Look-ups in named tables: a row name and a column name give one cell, copied from the table.

budugi
fields: vipir, zalu, gonetep
gutur: [65.7, 24.3, -28.3]
zomufor: [-0.8, -23.7, -55.5]
zug: [-1.5, -36.9, -62.6]
pefala: [62.2, 45.5, -14.5]
kigam: [41.8, 11.2, -30.2]
niv: [76.5, 26.2, -30.6]
gemezus: [-20.4, -55.6, -45.9]
faf: [69.5, 36.9, -16.2]
pili: [30.8, -8.3, -26.3]
gopaku: [-12.9, -42.3, -41.3]
rabus: [60.8, 13.4, -40.9]
pir: [27.9, 8.6, -36.7]
kan: [27.7, -27.8, -60.0]

What is the vipir of kigam in budugi? 41.8
What is the gonetep of gemezus in budugi? -45.9
What is the zalu of gemezus in budugi? -55.6
What is the gonetep of gopaku in budugi? -41.3
What is the vipir of pili in budugi? 30.8
What is the vipir of zug in budugi? -1.5
What is the zalu of niv in budugi? 26.2
What is the gonetep of zug in budugi? -62.6
What is the vipir of gemezus in budugi? -20.4
What is the zalu of faf in budugi? 36.9
What is the gonetep of faf in budugi? -16.2
What is the vipir of gutur in budugi? 65.7
What is the zalu of kan in budugi? -27.8
What is the zalu of pir in budugi? 8.6
What is the gonetep of niv in budugi? -30.6
What is the zalu of rabus in budugi? 13.4
Row with the largest gonetep: pefala

Table diz
,vam,fal,mimutin,garamop,tezo,duri,folozi,faviz
kidon,122,140,154,132,132,135,137,132
maron,210,131,158,129,149,132,145,126
rin,124,140,152,131,137,143,136,131
zer,214,130,155,129,150,132,145,126
visunus,196,133,162,129,148,134,144,127
befuv,124,107,122,155,136,126,104,157
susun,46,159,105,120,104,130,145,121
namev,64,152,123,126,112,131,140,128
dop,79,148,133,128,120,135,138,129
nid,142,138,160,133,136,132,138,132
munid,120,140,154,132,131,133,137,133
nudi,100,144,145,131,127,136,137,131

maron, duri: 132
rin, duri: 143
visunus, garamop: 129
rin, vam: 124
visunus, vam: 196
zer, garamop: 129
susun, garamop: 120
rin, fal: 140
munid, folozi: 137
munid, garamop: 132
nudi, faviz: 131
dop, fal: 148
namev, vam: 64
kidon, fal: 140

Table puninu
|  | sol | tafanid | buvozol | badoli | seg | vuv | paro | gite |
|---|---|---|---|---|---|---|---|---|
| pes | 167 | 115 | 224 | 198 | 60 | 203 | 126 | 228 |
| lesepu | 124 | 162 | 79 | 91 | 222 | 92 | 172 | 77 |
| rudolu | 184 | 144 | 226 | 214 | 64 | 213 | 109 | 215 |
| depaz | 71 | 50 | 173 | 105 | 84 | 116 | 223 | 221 |
| tus | 94 | 137 | 68 | 65 | 210 | 61 | 200 | 96 |
| rerep | 99 | 145 | 72 | 68 | 212 | 68 | 196 | 95 |
| letep | 74 | 61 | 195 | 98 | 70 | 121 | 222 | 228 |
| kov | 68 | 45 | 169 | 105 | 84 | 115 | 227 | 219 |
| zire | 67 | 43 | 165 | 106 | 86 | 116 | 225 | 217 |

What is the tafanid of rudolu in puninu? 144
What is the sol of tus in puninu? 94
What is the vuv of tus in puninu? 61
What is the paro of pes in puninu? 126
What is the buvozol of depaz in puninu? 173
What is the paro of letep in puninu? 222
What is the buvozol of zire in puninu? 165
What is the seg of pes in puninu? 60
What is the paro of kov in puninu? 227
What is the paro of zire in puninu? 225
What is the sol of kov in puninu? 68
What is the vuv of rudolu in puninu? 213
Row with the largest seg: lesepu

fimizog.tsv
	bati	mavon	nusu	rirovam	lodoneg	saz
fid	200	201	199	144	173	150
niz	116	226	55	59	134	156
bagafum	132	194	212	148	65	89
dutorud	125	154	174	49	127	88
kepim	119	227	161	200	173	209
zusope	187	227	92	188	134	70

saz of fid is 150
nusu of niz is 55
bati of dutorud is 125
bati of fid is 200
nusu of fid is 199
nusu of zusope is 92
lodoneg of zusope is 134
nusu of bagafum is 212
mavon of niz is 226
rirovam of zusope is 188
bati of zusope is 187
Which row has the largest nusu? bagafum

tokomun:
fields: nugite, zonop, fugofu
vokolit: [173, 52, 85]
valodo: [78, 128, 164]
nog: [130, 209, 163]
vibisel: [190, 61, 77]
gudenif: [127, 178, 101]
putif: [128, 81, 95]
sominof: [123, 85, 96]
vum: [171, 52, 84]
tabi: [141, 107, 98]

sominof, zonop: 85
sominof, fugofu: 96
vibisel, zonop: 61
tabi, fugofu: 98
nog, fugofu: 163
valodo, zonop: 128
valodo, nugite: 78
gudenif, fugofu: 101
nog, zonop: 209
valodo, fugofu: 164
tabi, nugite: 141
putif, fugofu: 95
gudenif, nugite: 127
vokolit, fugofu: 85
tabi, zonop: 107
vum, zonop: 52
nog, nugite: 130
gudenif, zonop: 178
vibisel, nugite: 190
sominof, nugite: 123

Table dipatu
,sonav,fepoki,givarir
losirug,148,100,107
bikeg,232,113,127
ves,194,71,124
vor,145,242,79
femu,113,140,199
kenos,172,214,40

What is the sonav of femu in dipatu? 113
What is the fepoki of femu in dipatu? 140
What is the sonav of kenos in dipatu? 172
What is the givarir of bikeg in dipatu? 127
What is the sonav of bikeg in dipatu? 232
What is the fepoki of kenos in dipatu? 214
What is the fepoki of vor in dipatu? 242
What is the sonav of vor in dipatu? 145
What is the fepoki of losirug in dipatu? 100
What is the sonav of ves in dipatu? 194
What is the givarir of femu in dipatu? 199
What is the givarir of kenos in dipatu? 40
What is the fepoki of bikeg in dipatu? 113
What is the givarir of losirug in dipatu? 107
What is the givarir of vor in dipatu? 79

kib.csv
,vago,tak,kuniz
mazol,246,703,402
funiso,152,670,361
matek,467,771,488
repagu,298,719,421
sotoni,210,689,385

What is the kuniz of sotoni in kib?
385
What is the tak of mazol in kib?
703
What is the tak of matek in kib?
771
What is the kuniz of repagu in kib?
421
What is the vago of sotoni in kib?
210
What is the vago of matek in kib?
467
What is the kuniz of funiso in kib?
361
What is the tak of sotoni in kib?
689
What is the kuniz of mazol in kib?
402
What is the vago of mazol in kib?
246

nurob:
,levefam,bedo,gagasi,bupil,sikeb,zov
matifup,108,119,113,115,110,97
lapur,107,112,116,105,108,96
pebubuk,85,4,161,78,33,220
fini,105,105,102,101,99,100
sil,112,97,105,104,97,102

sil, levefam => 112
matifup, sikeb => 110
fini, bedo => 105
matifup, zov => 97
fini, sikeb => 99
fini, bupil => 101

Table lukur
fields: rivupon, nitil, sigep
pepa: [22.7, 44.3, 57.2]
daput: [2.4, 56.2, 77.7]
dure: [24.0, 51.3, 63.1]
mifodeb: [45.5, 41.9, 45.9]

nitil of mifodeb: 41.9
sigep of daput: 77.7
sigep of pepa: 57.2
rivupon of dure: 24.0
nitil of daput: 56.2
rivupon of mifodeb: 45.5
sigep of mifodeb: 45.9

Table maz
cols = bek, pifi, sazok, sof, puzol, zinesed, kikik
bal: [0.39, 0.36, 0.40, 0.40, 0.36, 0.36, 0.36]
vamerof: [0.39, 0.38, 0.40, 0.40, 0.38, 0.38, 0.38]
fesosa: [0.40, 0.40, 0.40, 0.40, 0.40, 0.40, 0.40]
gan: [0.79, 0.76, 0.07, 0.06, 0.80, 0.76, 0.75]
situs: [0.38, 0.42, 0.42, 0.42, 0.42, 0.42, 0.42]
pizo: [0.38, 0.40, 0.41, 0.41, 0.40, 0.41, 0.41]
niv: [0.01, 0.05, 0.72, 0.73, 0.01, 0.05, 0.06]

bek of vamerof is 0.39
kikik of situs is 0.42
puzol of niv is 0.01
kikik of gan is 0.75
sazok of fesosa is 0.40
sof of situs is 0.42
bek of fesosa is 0.40
zinesed of fesosa is 0.40
kikik of vamerof is 0.38
zinesed of gan is 0.76
bek of pizo is 0.38
pifi of fesosa is 0.40
sof of fesosa is 0.40
Which row has the largest zinesed? gan

